In the rows, 128 means zero.
Each path below is one point turned by a fixed rotation once a step. After each direction that follows a path, write how fast that rotation turns it, in degrees per step (0 if it stays still).
Each turn is a multiple of 5 degrees from 10 to 175, or 0.
Each row of a path follows its step; steps can be skipped.

step 1: [124 120 124 129 133 127 127 128 126 132 128 125 124 123 131 124 130 135
 133 136 131 130 131 129 138 128 120 128 138 122 126 135 124 127 129 134
 129 128 118 136 134 135 121 132 131 138 125 139 122 130 129 132 136 127
 124 132 130]
step 2: [126 120 125 121 133 131 117 138 125 133 133 127 127 133 130 133 124 133
 127 136 127 134 128 119 131 128 123 133 131 118 122 135 121 123 122 126
 123 129 132 130 122 132 129 132 135 134 133 130 121 131 124 121 127 127
 122 131 126]
step 3: [125 127 129 120 127 133 119 118 132 138 123 128 130 127 123 133 126 129
 138 131 127 124 127 121 131 126 127 125 130 125 118 132 126 122 121 131
 130 128 126 135 121 128 119 125 129 133 126 136 124 123 122 128 131 123
 115 136 130]
step 5: [117 124 127 118 123 129 116 129 120 127 125 119 129 130 128 148 128 127
 133 127 125 131 126 125 123 124 128 134 121 124 121 131 126 127 130 122
 125 127 126 134 125 131 121 127 132 128 126 130 127 132 128 128 125 120
 128 133 125]
step 7: [124 121 125 124 134 127 127 131 131 121 139 121 126 133 133 132 136 128
 133 118 127 132 126 123 127 119 123 135 129 126 125 133 124 132 133 133
 126 133 118 127 125 139 129 129 135 127 128 133 130 129 129 134 132 119
 131 136 125]
step 10: [127 127 131 127 129 133 119 125 128 126 132 126 121 123 131 130 132 120
 124 129 131 132 130 135 131 124 132 131 136 123 126 126 117 137 136 127
 131 131 123 134 125 137 123 132 134 124 126 133 122 124 126 130 138 121
 124 141 124]
step 13: [128 122 130 118 136 117 122 130 122 138 131 134 128 128 128 130 132 125
 137 130 128 130 135 133 123 127 125 126 136 124 128 137 123 133 127 135
 129 129 123 129 127 130 124 132 130 125 130 132 129 123 126 120 137 125
 126 141 127]
step 14: [119 120 122 117 128 129 121 133 128 127 132 129 131 133 134 134 120 132
 135 130 127 132 129 134 121 134 123 127 131 131 122 131 134 123 131 132
 124 125 118 131 123 124 119 128 135 136 132 128 130 129 124 123 132 124
 124 131 133]
step 15: [128 123 130 128 129 124 116 130 128 129 120 130 130 134 126 127 130 137
 129 132 128 125 129 129 121 127 127 133 134 128 117 125 128 132 130 128
 123 121 125 128 122 132 116 130 131 136 122 140 131 124 126 126 123 125
 127 143 128]
Speeds:
[128 127 129 129 125 128 130 126 128 127 126 127 125 129 128 126 128 128
 127 125 128 129 127 128 129 128 127 128 128 128 126 126 126 128 131 130
 129 130 130 126 129 129 131 127 129 130 130 126 127 130 128 130 129 126
 130 130 127]
35
[126 126 130 130 127 128 129 129 127 128 127 128 129 129 124 128 128 126
 128 130 126 131 130 128 130 128 130 128 126 130 131 128 127 129 127 126
 126 131 125 129 129 127 128 129 129 129 126 130 129 130 129 130 128 128
 128 128 127]
65
[128 130 128 125 130 127 132 128 130 128 125 129 129 129 129 127 126 127
 129 129 127 129 129 127 126 128 129 127 126 127 127 128 129 127 127 130
 128 130 127 127 128 127 130 129 131 127 127 126 128 126 126 128 128 128
 125 130 127]
70

step 1: [135 133 133 126 115 124 135 123 119 128 128 131 124 129 128 134 133 130
 124 135 136 132 123 129 131 127 132 132 123 132 128 135 121 137 132 129
 123 129 120 124 125 142 132 116 132 134 140 121 125 130 135 127 131 135
 135 128 123]
step 2: [128 126 124 120 139 120 133 138 126 128 135 124 128 125 124 129 135 123
 117 126 123 118 129 145 136 127 121 126 130 125 129 124 130 126 132 121
 124 129 128 120 131 124 130 125 132 132 124 119 119 133 132 126 136 130
 129 138 130]
step 3: [119 125 127 123 131 135 129 123 132 129 130 129 119 130 136 145 138 126
 122 130 134 125 128 123 136 132 125 130 128 130 130 127 121 130 116 120
 132 130 134 134 135 132 127 131 127 128 146 126 126 134 132 133 126 126
 135 125 124]
step 4: [122 125 125 132 130 122 128 128 122 122 128 132 130 141 129 130 126 130
 119 129 133 135 133 140 129 128 131 127 135 131 135 130 118 135 127 118
 134 120 122 119 120 118 135 122 127 119 126 134 127 127 128 122 140 125
 135 130 124]
step 6: [120 130 134 136 134 124 133 136 125 127 127 120 133 141 141 134 124 125
 127 137 134 128 119 123 133 125 122 129 128 134 129 129 132 135 119 121
 128 129 128 119 121 123 125 130 129 123 132 120 121 125 124 130 127 131
 115 131 132]
step 12: [128 132 133 128 136 124 132 129 128 133 121 138 138 140 130 123 128 128
 125 129 132 126 114 121 121 133 130 126 126 132 121 120 129 128 125 125
 126 125 123 114 126 129 124 124 136 130 128 134 120 124 128 111 134 123
 122 126 128]
step 13: [137 129 125 120 131 128 128 126 125 117 127 128 125 126 124 118 130 137
 130 133 125 128 129 134 132 128 124 131 123 130 126 122 132 125 127 128
 133 131 130 133 131 134 135 134 129 136 138 124 126 133 134 118 130 142
 115 117 115]
step 14: [126 130 136 119 131 134 132 134 132 132 126 112 135 131 132 129 123 120
 139 134 122 128 130 130 131 121 129 125 133 134 125 115 123 119 125 115
 130 125 129 130 122 126 128 124 136 135 132 130 125 126 136 120 129 121
 131 132 131]
step 15: [124 140 115 121 133 132 119 123 136 127 122 136 125 131 125 129 140 125
 128 124 130 134 141 122 128 126 129 127 128 130 120 123 133 124 128 123
 126 122 126 128 128 127 132 137 132 124 134 126 129 124 120 121 132 122
 127 119 120]
Speeds:
[130 127 127 125 127 130 128 126 127 125 128 131 126 129 129 129 131 127
 130 129 128 130 127 126 128 130 130 129 128 127 129 131 130 125 127 128
 128 128 127 129 129 129 130 129 127 129 129 127 130 128 128 129 126 130
 129 128 128]
175
[127 128 127 129 129 128 129 127 126 128 127 129 130 130 131 130 128 130
 127 129 128 127 129 130 128 130 129 130 128 128 129 129 127 130 125 130
 129 129 128 129 129 125 126 127 127 126 126 125 128 128 128 131 127 130
 129 131 128]
20
[127 125 128 126 128 129 128 127 129 127 129 126 127 127 128 129 130 130
 128 126 129 126 130 130 127 127 131 128 128 128 125 126 128 127 127 126
 127 129 128 128 128 124 129 126 128 129 129 130 130 128 130 129 129 129
 128 126 129]
65

step 2: [126 131 128 129 126 122 124 126 131 145 127 136 123 130 126 123 134 126
 134 133 128 115 126 134 132 134 134 132 137 125 125 132 130 135 128 127
 124 128 135 126 134 122 117 133 131 124 127 131 124 133 127 122 133 127
 131 130 129]
step 3: [127 121 130 128 120 119 126 133 129 136 130 121 129 134 132 128 135 129
 121 125 132 130 134 117 130 125 130 125 126 130 126 132 120 133 129 123
 136 118 123 129 138 122 120 131 129 130 124 136 135 126 131 118 125 122
 125 124 127]
step 5: [131 128 132 126 132 126 133 130 129 138 130 133 139 138 135 127 121 125
 127 130 123 123 128 124 116 123 134 124 130 127 125 127 122 133 129 117
 125 121 122 136 134 126 131 135 119 135 128 126 133 124 133 126 130 129
 130 123 127]
step 7: [122 130 125 125 131 119 120 131 126 137 128 122 129 135 127 123 122 133
 117 123 126 122 137 126 124 132 132 126 126 133 128 131 125 132 129 126
 134 127 116 128 133 127 124 135 127 130 129 126 136 135 126 117 124 127
 138 127 130]
step 8: [130 125 133 128 135 128 132 128 123 133 132 125 138 128 130 128 122 128
 128 118 132 119 124 130 136 126 129 133 119 138 122 136 127 131 137 125
 129 121 128 129 132 139 126 126 137 115 129 133 125 130 127 122 130 130
 123 130 126]
step 10: [136 119 134 124 129 132 132 119 121 126 136 125 134 133 128 133 133 127
 135 128 131 126 127 128 133 133 133 141 133 128 129 140 131 129 131 123
 128 121 127 129 132 132 128 138 123 124 134 135 137 133 131 129 129 127
 135 131 131]
step 11: [132 136 129 126 127 124 120 127 130 137 131 120 126 125 127 124 127 125
 132 124 129 117 131 128 123 133 130 132 134 132 123 134 131 130 126 136
 132 122 124 124 132 117 134 132 126 125 128 118 128 134 133 115 120 126
 135 126 133]
step 14: [135 125 131 126 120 125 128 121 128 132 139 130 122 133 136 126 128 123
 126 135 134 122 128 122 129 131 132 129 134 127 130 129 126 129 130 119
 136 119 128 138 126 130 122 130 119 122 132 137 139 130 134 127 133 132
 130 127 123]
step 15: [135 135 140 126 126 133 124 125 122 134 128 128 127 124 133 127 127 135
 134 124 137 121 132 130 130 132 134 128 138 120 117 128 131 126 125 127
 132 126 129 129 135 121 124 130 133 128 120 127 128 131 133 114 125 123
 127 129 131]
Speeds:
[127 129 128 128 126 128 129 129 128 130 131 132 129 128 130 125 128 130
 125 129 130 132 127 128 127 126 126 128 129 124 126 126 128 128 128 128
 129 127 130 128 128 128 127 128 128 129 128 127 129 129 129 126 129 128
 128 128 128]
35
[129 128 126 127 127 127 127 129 128 129 129 126 126 128 128 127 126 128
 129 129 131 130 131 125 128 129 129 130 128 127 129 130 131 127 127 130
 128 128 126 128 129 129 127 127 129 129 126 129 126 131 128 127 130 126
 128 128 129]
90

step 2: [139 122 134 124 130 115 128 133 133 127 128 136 128 126 128 119 137 127
 114 123 134 123 121 128 120 138 122 124 130 135 135 129 126 128 126 130
 128 133 123 134 132 126 129 136 131 121 139 128 123 131 129 134 120 127
 133 122 125]
step 4: [119 124 134 127 124 131 141 125 134 122 118 137 128 127 127 130 125 125
 121 126 138 119 126 122 124 131 133 119 131 133 134 123 131 133 126 120
 130 129 124 127 139 124 120 131 129 121 129 125 127 118 124 135 127 131
 129 131 116]
step 5: [132 113 129 135 133 125 123 130 128 130 123 131 124 128 128 124 133 130
 121 125 124 133 119 131 134 134 119 121 129 128 133 121 137 119 132 127
 130 135 119 130 128 117 122 123 126 118 137 128 127 129 120 133 123 130
 136 131 122]
step 7: [134 122 128 131 124 138 136 119 132 126 117 129 126 118 133 129 128 126
 123 128 131 136 124 123 122 126 131 127 122 124 134 125 130 125 133 132
 130 134 118 121 139 118 123 133 135 129 129 123 129 133 126 141 126 130
 125 124 118]
step 10: [129 122 140 129 117 129 142 126 127 127 121 130 128 120 123 125 131 120
 113 128 129 127 137 125 130 132 126 130 136 132 135 125 126 130 129 129
 119 132 117 120 132 125 122 134 128 129 133 123 136 136 126 131 127 132
 135 123 128]
step 11: [133 127 133 132 137 128 131 137 131 130 123 141 124 128 124 127 123 122
 117 121 133 130 121 133 135 135 124 133 131 121 130 129 137 131 129 124
 137 128 124 128 132 115 126 128 120 132 138 125 131 123 134 123 118 129
 127 122 121]
step 13: [130 119 136 135 132 128 136 125 124 127 119 134 128 133 128 123 121 121
 120 126 137 120 130 132 127 126 133 130 124 127 140 126 126 117 142 129
 120 127 120 126 133 122 127 122 129 124 133 129 129 134 136 136 127 130
 134 127 123]
step 14: [138 130 139 132 128 128 122 125 131 125 127 133 126 125 127 121 126 125
 118 124 137 133 119 132 127 131 119 121 121 135 133 131 131 131 125 131
 127 130 128 133 130 120 127 137 138 123 134 128 131 122 133 122 115 124
 134 126 116]
step 15: [131 122 125 133 128 134 129 129 131 117 127 136 131 131 136 124 131 128
 121 116 126 128 130 126 115 120 126 119 132 121 131 130 123 129 128 128
 125 139 126 123 122 118 122 134 120 123 130 129 126 127 137 140 130 123
 135 125 121]
Speeds:
[128 130 130 127 130 128 127 129 126 130 127 128 127 128 128 126 127 129
 127 130 127 127 131 131 129 131 129 128 129 128 129 128 128 127 128 127
 127 130 128 129 130 131 130 130 127 128 130 127 128 125 131 130 129 128
 127 126 129]
35
[126 126 129 131 130 129 129 128 128 127 128 126 129 130 131 130 127 131
 126 128 126 128 127 128 127 129 129 128 129 127 129 131 129 130 128 128
 130 130 129 128 131 128 126 127 127 129 125 130 126 126 127 127 128 130
 128 127 128]
95
[128 128 127 126 131 127 129 126 130 128 129 127 127 128 127 128 126 131
 128 125 132 127 127 129 129 127 129 129 129 128 130 129 128 129 128 128
 129 125 129 126 128 127 130 129 130 128 127 127 130 124 128 127 127 127
 126 129 129]
145

step 0: [130 132 134 126 135 125 120 127 132 123 121 130 131 127 125 119 133 133
 116 137 122 127 129 120 123 132 127 126 129 130 127 122 136 130 128 128
 128 137 132 127 117 132 124 132 128 125 127 126 122 130 132 141 127 126
 137 129 123]
step 1: [129 126 131 140 136 130 128 128 133 121 126 125 131 132 126 125 120 118
 121 119 123 128 122 122 123 124 125 127 132 133 122 132 132 127 122 137
 124 134 133 121 125 129 124 124 128 129 132 112 128 126 128 130 129 130
 123 128 134]
step 7: [132 125 139 132 136 131 143 135 129 130 133 132 127 123 134 124 134 126
 117 136 127 125 130 115 130 129 135 125 129 133 128 129 134 122 130 125
 127 132 130 120 121 119 130 125 127 130 129 135 126 125 124 129 127 129
 131 128 130]
step 8: [130 130 132 127 139 120 127 127 116 124 126 132 123 126 131 124 123 134
 119 133 117 124 122 127 130 130 123 131 126 129 128 126 131 124 128 134
 130 123 131 124 120 122 125 127 119 121 131 115 129 127 138 129 124 123
 129 131 128]
step 11: [131 135 128 127 128 132 137 126 126 123 124 130 128 125 125 116 126 133
 125 134 119 128 123 126 136 127 118 122 138 127 130 128 136 127 115 127
 128 129 128 131 129 127 123 138 128 127 116 127 131 127 128 130 132 137
 131 127 127]
step 12: [116 131 134 127 127 133 135 124 129 124 129 136 131 128 130 121 124 133
 129 123 126 137 131 123 125 127 131 129 131 132 122 139 133 136 132 127
 128 125 134 121 127 121 119 125 128 136 126 120 134 130 134 135 131 128
 136 125 133]
step 13: [127 137 131 131 133 132 126 130 121 122 134 137 132 129 130 123 134 132
 130 129 124 133 123 127 128 118 129 139 128 128 137 134 131 129 120 140
 121 123 123 123 124 130 129 132 129 129 131 132 123 127 129 135 137 135
 124 131 128]
step 14: [129 134 135 127 140 130 132 120 126 130 126 120 135 121 130 133 123 122
 125 135 127 131 131 121 138 133 129 128 129 132 127 136 130 137 129 128
 125 121 118 121 129 119 127 132 132 128 129 125 132 124 124 133 139 132
 128 129 125]
step 15: [129 125 137 126 130 129 129 136 124 125 133 134 122 134 137 124 135 121
 125 137 124 130 122 120 121 131 130 122 127 125 129 136 125 133 123 125
 125 123 123 122 116 123 122 139 126 127 127 129 132 133 132 129 130 122
 128 125 121]
Speeds:
[130 127 129 130 128 124 128 128 127 128 127 127 125 127 129 128 127 125
 127 125 127 128 130 128 127 128 128 128 130 129 128 127 127 128 126 128
 127 124 127 129 125 128 129 127 128 126 130 129 130 130 127 127 129 128
 129 128 127]
55
[127 127 129 127 127 128 129 126 129 128 129 125 129 130 127 128 126 126
 126 128 131 130 128 129 130 127 128 127 127 131 125 131 128 127 127 126
 127 127 130 127 127 127 127 128 130 128 129 130 129 127 126 126 126 128
 128 126 129]
140

step 0: [124 123 122 130 134 125 134 126 127 127 121 127 129 137 119 118 136 133
 128 127 138 118 129 140 121 130 134 121 127 122 130 121 120 131 122 139
 134 123 137 134 139 128 127 121 133 126 125 135 125 122 126 125 129 126
 135 131 131]
step 1: [128 135 137 128 121 128 129 122 138 127 129 128 122 126 127 124 132 120
 124 130 135 135 128 128 125 123 136 130 134 131 137 127 124 125 138 135
 133 118 119 138 120 132 131 131 123 137 136 134 133 134 121 134 122 137
 130 134 122]
step 4: [128 122 136 127 131 132 133 135 134 128 128 133 121 124 131 115 122 125
 130 131 132 136 136 113 117 124 132 125 130 133 124 122 133 126 127 135
 123 127 135 116 131 132 119 122 134 129 133 127 127 122 126 132 125 127
 121 140 125]
step 5: [136 124 133 124 134 116 131 127 133 132 133 134 136 131 135 152 129 122
 134 122 122 137 121 130 130 124 128 129 132 128 127 128 130 127 125 130
 130 123 132 133 135 127 126 137 135 127 121 129 134 126 125 131 128 133
 128 137 136]
step 6: [123 137 122 129 134 131 125 119 132 127 126 124 138 119 125 123 134 125
 121 116 135 115 124 127 129 124 123 114 127 120 126 131 139 126 127 118
 127 117 133 124 134 123 126 130 126 125 132 131 127 124 130 134 124 123
 135 128 129]
step 9: [124 122 123 128 112 125 130 121 132 121 132 121 133 126 123 135 126 129
 132 131 130 128 134 131 132 119 127 130 126 131 128 139 133 129 127 126
 126 124 126 127 118 130 117 135 118 120 132 126 140 128 132 128 112 121
 125 128 124]
step 10: [139 132 127 136 123 127 134 139 122 122 133 129 134 113 135 123 121 138
 129 121 128 120 128 119 131 131 120 128 124 130 129 126 127 122 120 131
 134 134 130 114 123 126 132 126 133 131 121 124 129 131 128 135 128 131
 120 127 125]
step 12: [135 137 126 125 133 126 124 125 134 123 132 127 121 125 120 129 123 124
 125 128 133 120 132 124 120 118 136 125 125 122 119 127 128 130 143 128
 124 129 130 130 130 130 131 124 130 130 122 127 138 126 144 127 122 127
 134 127 113]
step 15: [129 115 122 129 129 127 126 134 125 132 118 122 130 120 129 127 126 129
 126 141 131 129 138 133 127 124 137 133 132 131 135 120 134 132 136 137
 124 138 126 125 131 131 128 135 127 126 132 124 130 121 132 115 126 117
 122 122 122]
Speeds:
[126 132 127 127 127 129 127 128 128 127 130 129 131 128 129 126 129 128
 128 125 128 128 126 130 129 127 125 129 129 130 129 126 129 127 128 126
 129 128 128 129 128 128 129 130 128 128 127 124 130 128 128 130 127 127
 125 128 130]
95
[126 129 128 128 127 127 130 127 129 127 129 126 129 130 129 127 130 129
 127 127 129 127 128 127 129 128 130 128 128 127 129 129 129 127 130 127
 124 129 130 128 127 128 129 127 126 128 126 131 128 128 126 126 128 124
 129 131 128]
130
[128 127 129 126 130 129 129 127 128 129 131 127 129 127 131 128 127 131
 127 129 127 130 128 129 127 129 126 129 128 127 128 129 127 125 130 128
 127 130 129 127 127 129 128 126 129 128 129 130 129 129 126 129 130 132
 125 129 128]
125
